One turn sends every row of this set to another row. A few are shown first. Where does it send the rows asked after them?
j74: [ -2   3 -26   8  -8  -1  -4 -10  -3  14 -27  12 -25  13 -13 -11  -9  21
  13 -27   2  16]
j483: [-19   8 -10  11   5  -8  15 -15   4  12 -29  12 -14  17  -1 -12 -24  15
  13 -27 -12  16]
j866: [  5  -2  -1  -4  10  -9 -20  -6  -6  -7   5  20  -8   6  -5   4 -12  13
   9 -20  13  35]
j865: [ -5   7  -2  13  13 -18  12  -9  -3 -18  -7  23   2  23   0 -19  -3   1
 -13 -17  -9  10]
j342: [  6   3 -27  12 -16   4  13  -3  15  -2   0  11  -8   2   8 -10   3   5
 -10 -28   0  -3]
j828: [-14   6  -4 -16   6  -8 -14   2   3 -25  -4  13  -5   7  16   0   9   4
   3 -21   6  14]
j167: [ 28 -11  -8   0   2  -2  -1  -3   9  -8  -6  17 -31  11  -2  -1   5   0
  -2   4   1 -10]
j996: [ -8  25  -7   2  15  -9  -5   7 -16   3 -11  16 -11   8 -12 -17  -9  -5
  -6 -13  -5  19]
j888: [  2   5   2  -1 -11  15   0 -10   9  17 -19   6   4  -3  -3   5 -26  16
   6 -20 -10  -6]
j283: [ 17   9   2  -2  11  -4 -25   5  -8 -10 -19  12 -30  11   1   0 -16   2
  -2 -16  11   5]
j992: [  2  -3  -7   0   8  -3  -5  -9  -2  -8 -17  43 -12  15  17  -1  15  -9
   4 -29  -8  11]
j858: [ -7 -16  -4  13  -5  -4  17 -14  -5  -4  -7  18 -20   5   1   3 -28  11
   4 -21  12 -18]
j314: [ -5   7  -3  16   4  -7  -3   3 -15   8  -9  15   2 -12 -17  16 -10   4
 -12   0  -4  13]
j798: [-15  -4 -23  18  -6 -11  27 -11  14   2 -15   4  -9   6   2   0 -12  11
  -8 -15   5   1]
j922: [ -5  -4 -10   7 -14  -3   0   2  16  -6  -8  21 -21  -7  -5 -26 -25   6
  14 -30 -31   7]
j773: [-18 -14  -7   8   3 -17   8  -1  -3 -14 -26  10  -2  -6 -28   1 -22  12
  -4   8  -6  10]
j609: [ -4  -9 -12  -3  14  -1 -20   8   6  10  -5   5  -5 -15   0  14 -11   2
  17   8   3   9]
j60: [  2 -10  -1 -18   9  -9 -20   4  10   4 -17  21 -26 -17  -5  -4   7   1
   5  -9 -25   0]
j776: [-26  -2 -12   5  11  -5  12  -4  -5  -1 -10   3 -17   4  11 -14 -19  13
  29 -21  -3  -9]
j382: [ -6 -16 -10 -21  15   8  20   0  18 -26 -22  21 -11   2  -3 -17  -5  -6
   6 -16 -15   7]
j770: [ 21 -19  -9  -4  12 -16  -6  -9  10 -12 -12  10  -6  -1   4   5  13  19
 -10  -4  -4   0]
j340: [ 26 -12   5 -13  17   1  -5 -10   7   5  -8  29   4  -8   2  -1   3  -3
  -1 -13 -19   3]
j879: [ -4   5  -5  13   5   0  13  -3 -10  -7   1  11  -7  -4  20   3 -18  22
  14 -36 -20  10]
j104: [ 27 -10 -18 -15   2  -3   3   4   4 -24 -27  20  -2   3   3 -10  -6   2
  19   4 -13  11]
j127: [  7  -7 -14  -8  16   0  -8  -2   5   7 -20   7 -28  10  -6  -2  10  12
  26   8 -12   3]
j990: [ 11 -13 -13 -27  22 -13 -11  -6   7  -3 -25  15 -15   6 -10 -19  -4  12
  15  -7 -13  19]
j756: [-14  -7 -20  -5 -16  -2   9  -6 -10  10  -7  37 -18  -9  -3   6 -28   1
  12 -25   0   9]
j480: [ 27 -19 -13   0  15 -15  -9   1  -7 -15 -30  19 -13  -6 -10 -19   4  -2
   6  -6   2   1]
j502: [  3 -16   6 -11  13  12   0   0  -1  -6   2  13  -4 -12 -22   1 -21  -3
   8 -10  15  15]
j619: [-16   3 -10  15 -15  -9  11   1  13   7  -8  16 -26 -14  -8  -1 -31   3
  -5 -21 -16   8]
j976: [-15 -30   1   8  10   5   6  -5  -3 -14 -14  25  -3 -13 -16  -1   7  -6
  20 -13   2   6]
j217: [-30  -7   1  -3   6 -16  13  -9  13 -10 -11  26   4   6  -9  -8 -11   3
  -3  -5 -26   6]
j447: [ 19 -10  -9 -11  -6  -6 -10  -1   9  -4  -8  42 -25   2   0  -5  -2  -8
  14  -2 -25   9]
j369: [-16 -14  16  -1   6  -2  -2  -2   1 -36 -19  19 -20   0  -3  -5   4   7
   6 -27 -10   3]
j478: [  4   5 -28  -4  -7   0  18   7 -15 -16 -11  13  -8  -8   6  -5 -30  10
   7 -27   5  18]
j514: [  0  18   0  15  -2   2  15  -5   1   6 -18  11   9   0  13  -4 -30  -2
   0 -26  -9   5]
j34: [  7 -37  -4  13  17  -4   6  -8  10 -18 -10  16 -10 -10 -12   8 -16  18
  12  -4 -15  18]
j771: [  4 -15 -21  23 -11  -9   4  -6   5  -8 -24  10  14  -2   2 -16 -20  12
  24 -12  -1   0]
j348: [ -3   5 -25  27 -11 -17   7   5  -6  -1 -24  16  -5  -9   1 -13 -28  -3
  11 -17   0  16]
j223: [ 24  -8   6  -5  11   8   0  -6   6  -6 -17  13  -6   2   4  12   0  19
  16   0 -29   7]

j976 goes to j369
j480 goes to j60
j447 goes to j167
Now find these:
j34 goes to j382
j217 goes to j865
j348 goes to j619
j922 goes to j342
j478 goes to j756

One turn sends every row of this set to another row. A few are shown first. Where does it send the rows asked after them?
j520: [ -4   4   3  11  10 -26  21  -3  12  27 -21  -9  10  -5  20  -4  -7  14
  -5   1  -6  23  -7  -3  -6]
j247: [  7   1   0  13  14 -19  20   8  12  37 -13   0   5  -6  10   6  -1  -9
  -9  12  -4  23 -13  -9   6]
j287: [ -2  18   0  -2  -7  -9   0  37  17  -8   2   3 -11 -20   7  15 -13   2
  13   6 -18 -10  -2   9 -20]
j479: [  2   9  -9  -1   9  -2   0  23  -9  10   5  18 -20 -14  11  27   4 -33
  12   9  -5  -5  -9  -2  -1]
j429: [  8  20  -2   4  -2  -6  -3  34  12  -9   7   9 -16 -17   8  18  -9   2
  17   2 -24 -12  -9   5 -12]
j374: [ -6  17   5  -5   0 -14  10  13   6 -16 -13 -11 -11 -23  25   3  -2   9
  21 -15 -13 -10   0  21 -16]
j578: [ -1  15   4  22  12 -32  17  -4   9  26 -17  -9  12  -8  10  -5  -5  13
  -5   1 -13  18 -11   1  -2]
j588: [-13  25   1   4   1  -8  10   9  -1 -15  -2   1 -11 -19  25   7 -17  16
  20 -19 -22 -11   3   7 -20]
j948: [-19  24   0   9  13   4  23   1 -20   1   0  13 -13 -22  25  15 -12 -16
  17 -23 -12  -8   6  -3  -3]
j313: [ -4  17  11  -4  -6  -6   9   3 -16   0 -14  -6 -12 -11  21  10 -17  16
  20 -18 -22   3   3   4 -29]
j25: [-18  15  -4  -5   1 -16   4   1  -9 -11  -9  -2 -10 -13  30   7  -9  12
  20 -14 -10  -7   3  10 -26]
j231: [-21  14  -6  -1  13  -3  17  -5 -26   7  -6  13 -14 -16  28  17  -3 -24
  15 -15   0  -4   4  -1  -7]
j690: [  2  19  -3   9  10   7  11  26  -6   6   9  20 -19 -21   8  26  -4 -30
  13  -1 -15  -9  -6  -4   4]
j574: [  1   4  10  16  15 -21  17   5  10  43  -5   6   2 -11   9   9  -1 -19
  -2   6  -1  27 -12  -3   6]
j299: [ 12  12   2  -4   0  -9   0  36  14  -7  -3  -2 -17 -23  10  15   7 -12
  16   5 -14 -10 -11  17  -5]
j636: [-14   7  11  16  16 -24  24 -11   4  37 -11   0   6 -11  19   0  -7  -4
   2  -9  -1  28  -4   1  -2]
j464: [ 15  12   6   0   2   7   6  23 -18  20  -1  13 -21 -12   3  27  -4 -28
  11   2 -17   5  -7  -7  -5]
j680: [  8   1   0  12   7 -26  13  11  20  28 -15  -7   7  -4  11   1  -4   9
  -6  13  -8  22 -14  -3  -3]
j216: [ -5   7  11  12   7 -33  13  -2  18  27 -11  -7   8  -8  17  -4  -9  15
   4  -2  -8  26  -8   7 -12]
j147: [ -7  16   9   0   6   7  22  -3 -34  16 -10   7 -16 -14  20  19 -12 -18
  15 -20 -13   6   4  -6 -12]
j474: [ -4  15   3  23  18 -26  24  -8   0  33 -17  -4  11  -9  11  -1  -3  -1
  -6  -2  -9  20 -10  -4   5]
j632: [  8  13   2  21  12 -30  12   8  14  29 -13  -6   9  -8   3   1  -2   6
  -7  11 -14  18 -17   0   2]
j522: [ -5   4   1  14  16 -19  28  -6   3  36 -19  -2   8  -6  19   1  -4  -5
  -7   0  -1  25  -7  -9   3]
j617: [-24  23   3  -1  -3  -8  17  10  -1 -11  -7   0  -6 -21  23   7 -21   9
  16 -16 -12  -8  10   8 -24]
j356: [  1  14   2   0  13   2  17  22  -7   7  -4   8 -19 -27  14  20   9 -40
  13  -4  -4  -7  -6   8  10]
j433: [-25  22   2   3   8   5  28   7 -16   6  -3  13 -10 -24  20  17 -14 -27
  11 -15  -4  -6  10  -2  -6]
j393: [  5  11  -8  -5  -3 -17 -12  28   8  -7   0   4 -15 -12  12  17  -2   2
  17  10 -14  -8  -9   9 -20]
j554: [ 18  12   8  -5  -9  -5  -7  29  -1   4  -5   0 -18 -10   5  18 -10   5
  16   4 -26   1  -8   4 -24]
j542: [  7   3   9  13   7 -29   5  14  24  33  -5  -1   4  -8   6   5  -3   1
   1  12  -8  26 -16   4  -4]
j728: [  5  13   1  23  16 -25  18   3   5  37 -12   0   8  -8   4   4   0  -8
  -9   9 -10  19 -15  -5   9]
j94: [ -3  16  -2   2   4   4  11  34   1   8   5  17 -15 -22   4  26  -7 -33
   7   8  -9  -7  -2  -2  -2]
j135: [-17  18   5   0  12  -3  27  -1 -15  -2 -14  -2 -12 -27  30   8   1 -19
  18 -24  -3  -7   5  12  -1]

j135 goes to j374
j636 goes to j216
j690 goes to j948
Now find these:
j287 goes to j94
j464 goes to j147
j479 goes to j231
j474 goes to j578
j247 goes to j522

One turn sends every row of this set to another row. A few are shown first. Where does it send the rows asked after them?
j630: [  1   5 -18   3  -1  -3   8 -13 -15   4  16   9  -1  23]
j353: [ -1  -3   3   6  -2  -5  24   8   4 -23   1  10  28   4]
j979: [ 13   3 -18  17 -21  -8   9 -10 -26 -25   7   5  11 -14]
j491: [ -6  -8 -22  -1   9  -3  -6   7  -7 -36   1   3   4  -4]
j898: [ 10  14 -10  -6 -15 -14  10  -2 -22  -6  23   6  10  24]
j176: [  2  18  -6  17 -31 -16   7  25 -22 -17  -3   9  -4   8]
j903: [ 13   8 -18  13 -26  -6   8  -8 -15 -24  11   5   6  37]
j694: [ -5  -1   9  33   8   0   4   1 -12 -21  -9   1  11  21]
j997: [ 10  21  -2  14 -23  -9  12  -9 -14  -6  15   0 -11  26]
j642: [  7   0  -8 -17 -26 -13   8  10 -15 -23   6   2  -2  -6]
j78: [-13  -4  11  25  -4 -13   6  -6 -15 -24  17   4  18  31]
j862: [ -8  -1   4  28  14  -8   3  -3  -8 -26  -5   3 -11  23]
j684: [-11   6 -30  11  -3 -10   7  -2 -13 -18   4   6   4 -20]
j593: [  2   4 -21  12  -6  -1   5  -9 -11   2  15  15  -1  28]
j734: [-12   7   5  23  -4 -15 -10  -7  -1 -35  14 -14  11  13]
j894: [ -1  13  -3  15 -21 -10 -10  22  -5 -10   3   6 -19   9]
j9: [ -9 -11 -14  16 -16   4 -13  16  -2 -30   2  14  -8  21]
j899: [ -6  13   7   8 -34  -8   6  11 -17 -19  10   5  -8 -11]
j24: [  5   9 -28   1 -16 -14  28   1 -21 -15  -8   1  -2  11]
j409: [  0   5   0  -4 -32  -8  -2  23 -15 -34   6   8   5   4]
j219: [  4   8 -25   5  -6  -9  24   1 -27 -31  -9   2  16  -2]
j395: [-16   1   1  32   3 -20  11  -7 -16 -35   6  -5  19   6]
j81: [  5  12  -9   6  -5  -5  27 -12 -27 -11   2   2   4  -8]
j799: [-13   2 -34   8   4  -7   5   0  -6 -22   5   5   1  31]
j368: [-36   0   4  14  -4  -7   9   5 -12 -22   9   3  21  13]
j354: [ -8  -1   0  20 -30  -9  10   5  14 -33  14   7  19   9]
j661: [ 16  -2 -16  10 -38  -6   6  -4 -12 -19   5   6 -10  18]
j142: [-11   1  20  24  -2 -19   1  16 -14 -32   3   0  12  13]
j647: [  8  12  -7  26  -7 -14  20   3  12 -25  -1  -1  16  24]
j959: [-23  -2   1  20  -3 -15  -7  -9  -1 -37  16  -3  -8   9]
j398: [ -9   3 -22  13  -9  -6   5  -6 -15 -19   5   4  -1 -24]
j740: [-32  -8   3  10   9  -6  11   0 -14 -23   6  11   1  12]
j423: [  1  10  -4  11 -19  -9 -15  23  -2 -13   6   9 -14   4]

j9 goes to j491
j903 goes to j409
Now find these:
j142 goes to j395
j894 goes to j398
j694 goes to j734
j423 goes to j684
j176 goes to j979
j661 goes to j642
j997 goes to j899
j647 goes to j354
j862 goes to j959

